M =
array([[ 88, 113, 113, 157, 146, 138, 135, 122, 109, 150, 128, 146, 133,
        151, 195, 113],
       [141, 110, 123, 120,  89,  95,  96, 127, 134, 109, 142, 138,  99,
        110,  51, 123],
       [168, 113, 151, 118, 131,  83, 165, 149, 141, 110, 168, 116, 147,
        109, 130, 130],
       [113,  83, 129, 136, 115, 120, 146, 155, 143, 124, 152, 157,  77,
        110, 163,  75],
       [127,  95, 123, 136, 118,  72, 144, 140, 144,  99, 185, 122, 104,
         89, 131, 118],
       [130,  80, 134, 129, 100, 121, 120, 156, 129, 130, 135, 176,  82,
        133, 116,  72],
       [124, 166, 116, 135, 157, 114, 126, 101, 117, 118, 137,  83, 175,
        126, 132, 187],
       [165, 141, 148, 121, 180, 113, 155, 162, 116, 105, 153, 103, 162,
        132, 153, 148],
       [148, 118, 147, 125, 104,  90, 182, 108, 154, 145, 150, 117, 174,
        113, 154, 137],
       [ 85, 108, 111, 163, 148, 131, 133, 123, 104, 150, 133, 150, 136,
        156, 199, 112],
       [142, 114, 148, 122,  96, 126, 160, 115, 144, 162, 116, 145, 154,
        138, 142, 112]])
M[0][0] => 88
M[:, 0] => [88, 141, 168, 113, 127, 130, 124, 165, 148, 85, 142]
M[:, 8] => [109, 134, 141, 143, 144, 129, 117, 116, 154, 104, 144]
M[10][5] => 126
M[9][11] => 150
M[1][12] => 99
M[8][10] => 150
M[0][9] => 150
M[3][4] => 115
M[8][15] => 137
M[:, 13] => [151, 110, 109, 110, 89, 133, 126, 132, 113, 156, 138]
M[6] => [124, 166, 116, 135, 157, 114, 126, 101, 117, 118, 137, 83, 175, 126, 132, 187]
M[4][11] => 122
M[9][15] => 112
M[0][4] => 146
M[:, 7] => [122, 127, 149, 155, 140, 156, 101, 162, 108, 123, 115]
M[2][2] => 151
M[:, 12] => [133, 99, 147, 77, 104, 82, 175, 162, 174, 136, 154]
M[2][4] => 131
M[6][5] => 114
M[4][6] => 144
M[:, 9] => [150, 109, 110, 124, 99, 130, 118, 105, 145, 150, 162]
M[9][14] => 199
M[6][0] => 124
M[1][0] => 141
M[3][14] => 163
M[9][7] => 123
M[4] => [127, 95, 123, 136, 118, 72, 144, 140, 144, 99, 185, 122, 104, 89, 131, 118]
M[10][10] => 116
M[5][10] => 135
M[:, 11] => [146, 138, 116, 157, 122, 176, 83, 103, 117, 150, 145]
M[1][9] => 109
M[6][12] => 175
M[4][13] => 89
M[2][6] => 165
M[10][9] => 162
M[7][6] => 155

B =
140  140  107  156  137  129  152  122  111  111
140  130  108  156  137  129  151  123  110  111
146  124   80  177  145  127  173  116  105   83
148  129  174  134  125  147  101   84  113  124
139  113  126  113  120  131   86   84  121  121
147  109  128   84  114  153  152  184  119  137
135  124  130   86  132  129  168  133  124  204
139  118  116  175   68  123   81  127  145  142
104  167  125  132  150  138  124  131  126  129
139  122  134  135  142  129  142  126  189   96
138  124  123  159  100  127  109  128  135  137
140  142  127  134  143  129  145  123  201   76
133  125  105  121  118  128   96  114  129  122
138  120  123  159  101  127  109  127  135  137
147  130  127   99  111  153  141  181  119  126
 89  133  190  121  123   57  143  151   99  127
B[-16, 0]: 140
B[6]: [135, 124, 130, 86, 132, 129, 168, 133, 124, 204]
B[:, -5]: [129, 129, 127, 147, 131, 153, 129, 123, 138, 129, 127, 129, 128, 127, 153, 57]
B[1]: [140, 130, 108, 156, 137, 129, 151, 123, 110, 111]
B[-12]: [139, 113, 126, 113, 120, 131, 86, 84, 121, 121]
B[-16, 1]: 140
B[-10, 8]: 124
B[-10, 9]: 204
B[6, 2]: 130
B[-1, 6]: 143
B[-4, 3]: 121
B[-12, 5]: 131
B[7, 7]: 127
B[-8]: [104, 167, 125, 132, 150, 138, 124, 131, 126, 129]
B[:, 8]: [111, 110, 105, 113, 121, 119, 124, 145, 126, 189, 135, 201, 129, 135, 119, 99]
B[-7, -1]: 96
B[:, 9]: [111, 111, 83, 124, 121, 137, 204, 142, 129, 96, 137, 76, 122, 137, 126, 127]
B[1, -1]: 111
B[-3, -9]: 120
B[15]: [89, 133, 190, 121, 123, 57, 143, 151, 99, 127]
B[:, -3]: [122, 123, 116, 84, 84, 184, 133, 127, 131, 126, 128, 123, 114, 127, 181, 151]
B[7, -5]: 123
B[8, 6]: 124
B[14, 3]: 99
B[3, 3]: 134
B[3, -2]: 113
B[0, -7]: 156
B[2, -8]: 80
B[-6, -1]: 137
B[-16, -6]: 137
B[-7, 5]: 129
B[12, 0]: 133
B[10, 3]: 159
